In the rows, 128 means zero.
One turn sends every row of this set to another row. A few are shown first. Where does it send the rows asked after them?
menab: [170 102 109 137 120 157 100 119 132 117 102 114  98  95 158 136 107 125
 125 100 121 140 128]
fif: [174  97 108 139 131 142 113 113 128 117  92  99 105 105 157 118 102 129
 131 116 130 156 136]
sobos: [123 139 134 109 101 122 118 135 145 143 109 118 131 161 139 139  99  93
 113 108 122 141 120]
pusag: [170  95 111 131 118 162 106 119 136 117 105 117  98 113 165 140 104 122
 132 100 126 148 121]
per: [132 134 139 148  87 114 113 113 149 150 147 133 121 128 126 145 115 131
  94 110 105 156 131]
zenu: [168  94 113 138 120 158 104 119 137 110  95 111 101 101 162 130 101 118
 136 108 126 144 128]
Lasog: [146 148 144 147  94 120  89 137 143 138 111 126 131 104 105 145 126 105
 117 136 117 155 138]
Gerol: [139 136 142 166 105 105 117 125 144 141 119 146 110 123 121 133 124 121
  87 112 102 160 127]
kame: [152 133 133 133 100 106 114 139 147 142 119 130 130 169 128 138 105  92
 107 108 129 162 119]
gekat: [124  99 136 126  90 114 109 113 152 131 136 111 136 140 115 132  89 127
 121 148 114 146 112]
pobo: [127 114 132 128 105 107 123 126 148 112 117 110 125 136  92 146  80 128
 128 145 123 150 133]
kito: [139 126 123 123 104 124 108 134 156 138 118 121 134 173 123 161 103  95
 115 121 121 150 124]
lov: [123 106 132 142 113 128 113 119 161 117 111 117 125 144 102 141  92 123
 119 161 111 148 128]
pafu: [131 155 151 118  94 123  99 142 133 141 108 119 132 105 115 127 114 107
 119 131 123 145 128]
rara: [173 108 114 141 122 161 106 121 137 114 100 115  98 107 165 131 106 118
 130  98 131 151 136]
Voni: [144 145 140 136  87  93 108 140 133 132 114 122 130 103 105 150 115 106
 123 111 122 151 136]
nevo: [121 125 119 154 103  96 108 110 154 128 119 102 134 115 118 121  97 110
 100 130 102 127 145]
Kinel: [166  96 105 144 119 152 104 114 114 110  97 108 103 114 157 122 104 126
 139 117 127 144 139]
keb: [117 112 131 152  98  83 125 117 147 115  96 118 126 107 110 139 102 106
 121 122 100 137 134]
Sipi: [122 113 123 151 105  99 103 120 152 126  90 113 136 114 117 138 113  91
 113 135  95 125 127]
manul: [131 132 146 160 100 123 119 117 157 140 116 150 115 142 132 154 128 110
 103 114 103 166 130]
Vub: [168  96 110 142 115 156 109 114 114 116 104 120  99 126 166 131 110 128
 135 105 127 152 132]
rut: [127 109 117 151 115  89 114 123 150 122  96 111 130 135 115 118  94  97
 102 132 102 128 125]
vak: [173 110 107 144 116 154 101 118 110 118 103 115 100 115 161 130 113 126
 131 102 127 148 142]
kosi: [173  93 109 135 122 138 108 114 120 129  95 109 105  95 162 128 114 128
 126 101 120 153 122]
Banok: [133 135 151 152  95 109 135 121 148 129 123 143 111 134 118 154 112 126
 115 108 116 173 138]
Mero: [152 131 143 142  95 100  93 141 133 133 109 122 134 103 102 121 114 108
 116 142 120 151 119]
tel: [112 125 145 118 110 137 121 125 149 125 115 117 118 136 110 127  87 134
 118 155 116 148 123]
Bogo: [168 101 103 135 128 160 106 119 138 112 102 107  98 113 159 135  96 123
 126 104 126 140 134]
Kidam: [112 142 154 145 104 129 131 117 149 140 113 144 108 129 135 133 116 125
 100 116 102 159 131]
zemen: [134 106 134 136 111 119 119 127 151 128 127 125 117 158 103 134  88 134
 107 149 116 157 110]
Desu: [130 119 126 124  97  98 130 128 148 129 117 122 128 163 122 162  93 101
 120 101 121 151 124]
datab: [142 134 152 144  77 101  98 124 145 138 122 119 144 107 125 120 117 101
 125 128 122 158 130]
dak: [180 112 106 135 129 146 109 119 123 130 102 107 100 108 157 129 110 131
 121  99 131 160 138]
nika: [167  98 106 144 113 149 101 115 109 117  98 115 102 105 161 129 113 126
 134 106 118 141 133]
Ges: [166  96  98 135 121 154 105 115 113 116 103 108 101 127 160 133 102 127
 130 107 123 139 135]
Tevu: [172  93  97 126 130 143 111 115 123 127 102 101 102 117 156 134  99 132
 124 105 125 148 125]
Ror: [102 124 132 137 108 105 121 118 147 130  87 116 128 117 133 120 103  98
 107 124  96 123 128]
gab: [173  93 114 135 125 145 119 112 127 125  99 113 102 121 167 127 107 128
 131 103 130 166 124]
dimur: [136 131 133 139  95 109 119 118 161 135 130 114 139 168 137 130  93  98
 113 115 128 157 139]

Kinel moves to nika
rut moves to Mero
Now find these:
pafu moves to Kidam
pobo moves to keb
menab moves to rara
per moves to dimur
lov moves to Sipi
fif moves to kosi

One turn sends every row of this set to another row. A few are shown first. Where does it send the rows asked after them?
H: [118 138 103 120 148 120 136 105 103 130 148  88 125  91 129]
Z: [113 122 121 139 145 144 152  95 115 112 152 114 116 116 152]
X: [117 170 136 123 161 114 138 138 114 124 136 121 106 118 105]
V: [121 128 126 146 136 146 152 168 113 118 144 121 118 114 150]
B: [128 135 158  96 158 137 149 132 126 119 121  92 114 110 152]
E: [125 110 128 113 165 115 174 113 133 118 119 124 124 134 122]
Y: [127 145 131 115 161 118 130 129 113 101 170 110 133  84 131]
M: [ 92 130 143 114 136 111 133 108 119 131 137 132 108 121 123]
R: [112  96 112 107 144 125 147 165 118  98 152 123 109 114 123]
J: [133 127 105 110 156 121 150 136 131  87 163  91 106 110 134]
Q: [122 119 112 118 123 126 133 148 108 136 120 100 138 115 114]
N: [118 138 141 132 142 116 155  99 142 144 160 120 121  95 122]
C: [134 130 116 122 137 102 136 165 112 117 149 128 107 125 106]
S: [121 135 124 105 151 101 139 137 137 126 119  91 101 112 163]
D: [160 150 145 116 144 111 143 130 137 124 132  98 118 123 148]
K: [135 108 134 122 124 127 170 156 143 141 153 109 113 104 118]
P: [137 108 144 112 150 127 163 151 112 115 141 139 126 127 104]
L: [150 106 108 119 151 111 169 106 101 122 152 111 109 122 146]

R moves to P
D moves to S
H moves to Z
Now find these:
M moves to Y
X moves to J
Q moves to V

One turn sends every row of this set to another row. A few are shown first. Where does it send the rows asked after them?
vure: [154 139 107 130 140 116 153 134  76  96 104 146]
pobe: [121 146  88 109 142 108 129 165 108 114 113 137]
Mizu: [148 148 116 127 162  85 123 170  74 129 110 163]
gitub: [118 149 108 116 166  91 135 146  72 115  80 137]
pur: [143 142 119 124 148 115 151 181 113 104 102 132]
rif: [130 117 144 143 161 102 141 133  85 143 103 151]
tig: [151 100 122 132 144  94 139 130  84 152 107 135]
Dupi: [134 113 121 144 115  84 124 143 105 110 124 152]
Nop: [105 137 117 122 131  98 116 163 105  98 103 126]
det: [157 123 116 111 169  85 143 177  96 117  83 124]
rog: [121 111 127 128 123 131 145 152  95 116  90 128]
ridu: [159 101 116 134 155  72 132 139  74 135 107 132]
podi: [108  99 111 115 134  92 123 133  86  98 109 132]
Kas: [113 118 114 103 148 121 132 142 112 103  91 127]
ruba: [123 118  95 104 145  95 122 155 102 148  92 125]
Bazab: [101 129 135 113 129  92 132 136  82 132 113 136]
Veg: [149 111  95 134 147  86 127 148 124 110  98 157]
Fova: [131 128 103 111 160  77 129 164 105  87 123 137]
sel: [163 129 106 116 143  81 125 170  71 135 104 155]
Kip: [143 105 109 135 124  85 121 150 122 118 112 154]
beli: [164 128  92 122 150 117 148 141  93 103  92 149]
Zife: [125 127 113 103 128 113 128 157  92 100 116 107]
Vuka: [151 148 119 124 154  79 131 162  76 128 102 170]
Paru: [140  97 106  95 134  95 127 164 101 103 120 129]
vapeg: [142  95 132 131 152 104 136 133  82 150 107 137]
viri: [147 133 119 132 116 115 147 136  74 103 118 143]
zapes: [151 130 145 132 151  99 152 146  94 144 104 162]
vule: [132  93 140 131 141  99 145 149  93  87  99 126]
balib: [140 104 144 107 134  85 139 165 107 135 115 123]
Mag: [160 123 107 114 155  85 117 171  70 135 114 146]
Rufog: [118 128 115 111 152 103 135 138  90  86 109 111]
koguf: [145 131 148 136 158 109 145 159  91 141 103 161]
neroz: [119 119 123 128 164  58 129 147 106 119 105 127]
Mola: [124 120 127 111 132 110 125 177 122 103  94 129]
rad: [150 122  82 124 153 104 134 140 111 112  89 156]
Mabut: [152  94 123 131 164  81 128 139  73 133 112 132]
kuro: [136 112 124 102 154 116 143 152 106  91 100 114]
lutik: [134 133 157 121 153  84 152 156  76 102 104 136]
Nel: [116 123 128 119 156 100 133 156 120  90  88 133]
nomid: [150 119  96 124 147  73 119 146  67 137 104 144]
rilir: [144 110 100 121 156  80 113 146  65 136 116 139]
vebem: [136 119 136 141 153  91 147 122  89 143 105 149]
Pabef: [141 145 127 122 143 101 138 152  85 145 102 171]
vemot: [146 122 131 142 111  97 139 145  88 104 127 144]
Repi: [140 132 128  95 135 119 146 165  73 131  91 133]
Lep: [112 145 122 144 151 113 149 152  98  99  91 135]
Bigop: [137 147 125 127 152 108 130 164  82 146 105 167]
Vif: [130 131 129 120 136  93 128 171 100  85 113 112]

rad moves to beli
Bazab moves to balib
koguf moves to rif
Now find these:
Lep moves to rog
nomid moves to sel
Nop moves to Mola

